128 stands for zero in the data rows.
Some points, one per row:
[171 160 128 168 173 128  84 101 109  75 104 118 144 128 128 129]
[125 113  96 113 127  96 130 126 153 133 139 144 125 130 131 168]
[125 115 101 117 131 107 128 130 155 136 133 142 125 124 129 158]
[107 117 144 147 140 161 106 124 140 135 120 116 127 115 134 115]
[130 155 194 156 115 167 129 113  59 106 120 106 137 152 131  71]
[125 116  99 120 141 129 123 140 164 140 124 132 126 109 124 138]
[108 127 165 156 131 165 109 114 115 126 122 112 130 125 138 102]
[149 109 183 164 128 109 136 143 124 133  62 107 155 148  92 103]
[125 108  81 106 131  91 129 132 170 139 140 149 123 122 130 179]
[112 128 166 155 134 171 110 118 111 124 120 111 132 124 134  98]
[135 109 149 149 153 117 156 143 138 137  90 120 127 135  81 109]
[113 101  93 117 136 109 116 128 175 143 136 142 123 113 134 171]
[104 116 144 149 146 173 103 127 146 137 117 111 126 106 131 109]
[111 104 105 126 130 110 117 121 160 138 138 139 123 122 137 165]
[130 104  58  96 147  98 127 152 202 151 131 147 121  98 121 178]
[147  68 145 102   9  90 125 236 112 144 109 183 210 108 148  72]
[132 112  79 107 132  89 135 137 181 143 138 151 127 119 126 175]
[137 144 142 133 126 143 133 132 108 123 121 121 133 131 123 103]
[100 119 156 152 127 156 108 115 126 127 131 122 133 127 142 118]
[130 154 115 126 171 153 120  94 127 123 137 116  96 118 135 152]
[129 140 122 128 171 132 134  89 121 126 137 127  83 126 131 170]
[138 126 129 131 102 127 128 166 117 112 128 143 161 121 122  98]
[170 166 135 111 111 111 163 137  78 110 127 129 135 155 111 129]
[118 137 175 150 116 148 124 107  85 116 128 129 129 128 128 129]
[139  99  22  79 155  79 134 164 223 156 131 159 115  89 128 129]
[143 124 132 128  97 124 126 172 109 113 126 150 158 114 129 100]
[101 111 136 145 147 168 102 128 159 138 123 129 129 128 128 129]
[103 115 149 153 148 175  98 122 137 136 113 109 124 105 135 107]
[157 160 141 117 113 120 154 133  74 111 128 128 133 151 115 105]
[108 122 149 150 144 174 107 125 137 134 115 112 129 109 130 102]
[142 129 157 149 132 115 151 136 111 119 128 129 129 128 128 129]
[145 136 112 108 116  93 147 128 117 121 137 142 129 145 123 129]
[124 122 123 122 116 101 131 114 122 124 142 139 128 145 136 157]
[119 123 139 136 124 128 124 116 120 125 131 129 130 134 128 129]
Here are 12 more points, each followed by its number:
[151 159 168 127  89  96 156 103  45  99 144 133 136 183 131 122] 0
[179 182 145 107 112 124 171 143  51 104 122 123 137 157 104  80] 1
[134 131 113 120 135 126 132 136 138 131 125 131 129 121 121 131] 2
[169 180 176 124  96 118 169 120  26  94 130 120 137 177 119  82] 3
[115 116 118 133 152 161 109 139 160 141 117 119 124  98 125 119] 4
[102 161 123 152 205 140 139  49 147 121 139  84  77 159 104 169] 5
[ 98 115 159 161 143 184  97 120 140 136 115 107 128 108 139  99] 6
[ 79 136 104  79  78 118 187 135 159 185 169 110  85 136 159 128] 7
[133 119  97 113 132 108 132 135 152 135 132 140 125 122 125 153] 8
[141 135 129 112  88  58 155 102  84 108 159 153 128 183 139 175] 9
[111 128 166 153 133 170 112 118 110 124 119 110 133 126 134  98] 10
[105 113 143 154 153 179  99 131 166 142 113 112 129  97 132 105] 11
Which two of these numbered points are nearest to each point below, ignoring the direction in which the first points spread most? Their numbers follow each, nearest first.
[101 116 150 154 142 170 100 122 140 134 119 111 129 111 135 111] > 6 10
[109 154 118 133 195 145 126  55 148 136 136  96  74 142 127 177] > 5 10
[155 157 131 121 135 148 143 149 107 125 114 117 131 123 109  88] > 2 8
[ 79 108 119  63  72 131 186 161 152 198 164 138 102 130 149  95] > 7 10
[ 87 111 113  65  80 132 185 154 149 195 157 132 100 133 141  98] > 7 2
[166 146  90  65  60  88  93 109 117 141 149 156 188 165 172 146] > 0 9
[205 180  83  75 130 106 184 178 106 124 114 134 133 128 128 129] > 1 3
[103 122 171 166 137 184 103 118 126 132 116 105 132 116 135  90] > 6 11
[124 126 123 136 152 168 116 144 155 141 110 113 127  99 121 104] > 4 11
[186 179 139  98  93  82 183 133  47  98 138 137 138 179 112 114] > 3 1
[ 82 142  99  81  87 116 177 131 151 177 167 104  82 135 161 137] > 7 8
[102 113 133 147 147 165 103 129 157 139 119 116 127 103 128 129] > 6 4
[118 127 148 148 148 177 111 133 135 134 110 106 129 105 125  92] > 4 11
[130 132 142 164 161 163 139 164 144 123 100 106  80  57 137 130] > 4 11
[199 181 106  84 115  96 182 160  81 112 124 135 135 148  96 104] > 1 3
[172 175 160 122  97 108 168 127  58 104 132 127 141 172 118 100] > 3 1
[102 114 138 148 147 169 101 126 152 138 118 115 128 104 132 113] > 6 4
[181 181 156 111  92  96 176 126  36 128 128 129 129 128 128 129] > 3 1
[131 118  97 112 131 106 131 134 153 134 133 140 126 123 126 156] > 8 2
[179 145  50  69 131  70 169 169 157 134 130 155 128 122 101 161] > 1 3
[166 168 142 117 121 134 156 144  82 112 119 121 136 142 109  87] > 1 2
[ 75 134 103  74  73 116 192 140 159 189 173 107  81 133 161 126] > 7 8
[152 143 104 111 144 139 139 158 139 134 114 124 131 109 107 129] > 2 8
[106 116 152 156 147 176 101 122 143 139 111 106 125 106 132 102] > 6 11
[ 91 142 105  86  94 124 171 128 155 176 160 108  93 139 152 128] > 7 8
[173 158  98  90 119  91 167 151 110 120 131 142 132 142 106 133] > 1 3
[157 158 143 118 106 110 157 128  74 111 133 129 134 159 120 114] > 3 0
[171 163 123 103 107  93 168 139  86 111 133 139 136 157 114 122] > 3 1
[111 126 165 152 129 160 112 114 113 123 123 115 131 131 137 107] > 10 8
[139 145 144 130 125 142 135 131 105 123 123 119 132 134 123 104] > 2 8
[118 123 135 127 118 115 127 113 109 120 137 134 124 142 135 145] > 8 2
[117 121 132 141 148 165 110 135 151 139 113 115 130 103 128 129] > 4 10
[120 154 118 151 181 192 139 158 113 100 139 117  44  33 128 129] > 4 11
[ 95 110 112  76 105 134 159 144 137 174 145 134 113 132 131 103] > 7 2
[ 94 140 122 138 184 130 135  57 157 142 130  87  86 162 128 129] > 5 10
[113 110 116 135 142 134 113 129 166 142 126 130 128 112 133 144] > 10 4
[164 150 120 102 104  79 163 128  86 113 140 141 129 162 119 143] > 3 0
[114 128 157 147 130 156 116 119 116 125 123 117 130 129 134 109] > 10 8
[123 121 128 129 123 114 127 120 130 127 135 134 128 136 135 145] > 8 2
[111 121 142 145 137 158 111 126 134 132 122 118 128 118 128 129] > 10 4
[115 126 163 145 106 118 126 100  92 115 141 130 129 158 145 136] > 8 2
[128 127 127 127 122 117 131 123 125 127 133 132 127 137 131 139] > 8 2
